The rows below fall into families. The same turns and mirrors carry the whole set onto itself and the rows of a family onto each other. For each named row, which other rows are in its family? Write them in the order they are listed.
These 15 rows form 5 families of 3 rows each.
z_724: [-24  12  25  30 -31  21  27 -11  44  34  21 -13  56 -23  -7  29  45]
z_5: [ 38 -54   2 -25 -13 -30  14 -30 -21 -37   9  -5  39  24  36  -4   9]
z_168: [-10 -15 -39 -53 -10 -12  20  37  22 -10  -1  -2 -33  12  15  16 -12]
z_755: [-18  -4 -13 -22  18  24  -2   9  12   1 -46 -17  -3 -44   5  34 -46]
z_927: [-31  23  -3  -5 -27  43  37  22  50 -34  12 -14  -3 -18  -2  23 -15]
z_69: [ 57  -3  29 -25 -15 -40  30  20  -4  15 -39 -30 -12  31  15 -13  11]
z_914: [ 18   5   9  27  27 -12   1 -42 -36 -14  26   1  33 -47  54  14 -30]
z_590: [ 31  36  56   9  19 -15  40  -4   2  26 -45 -19  20 -40  35  10 -14]
z_773: [ -5 -13   4  59   4  12   6 -28  19 -17  47   7 -14  24 -34 -39  31]
z_179: [  7 -65  -4   4  35 -29   1 -40   7   7  -3  25   5  25 -10 -30  32]
z_719: [ 31   6   7  46 -34  15  -5 -18 -26 -55  54 -34   9  12   4 -10  -7]
z_286: [  9 -24   0  16  -1  -3 -38  -7  -8  67 -32 -38  20 -20 -25  29  12]
z_861: [-16  -9  14  54  57   5   0 -56   8  13  12  26  14 -35  -2 -16   1]
z_57: [ 32  64  44  31 -27  -3  47  27  11   0  16 -29 -20   6  12 -11   5]
z_89: [ -2  -1 -27   2 -21 -41   5  21   9  60  51  -6 -13  12   9  15  45]

The rest of the family of z_168: z_755, z_927
The rest of the family of z_773: z_179, z_861
The rest of the family of z_286: z_724, z_89

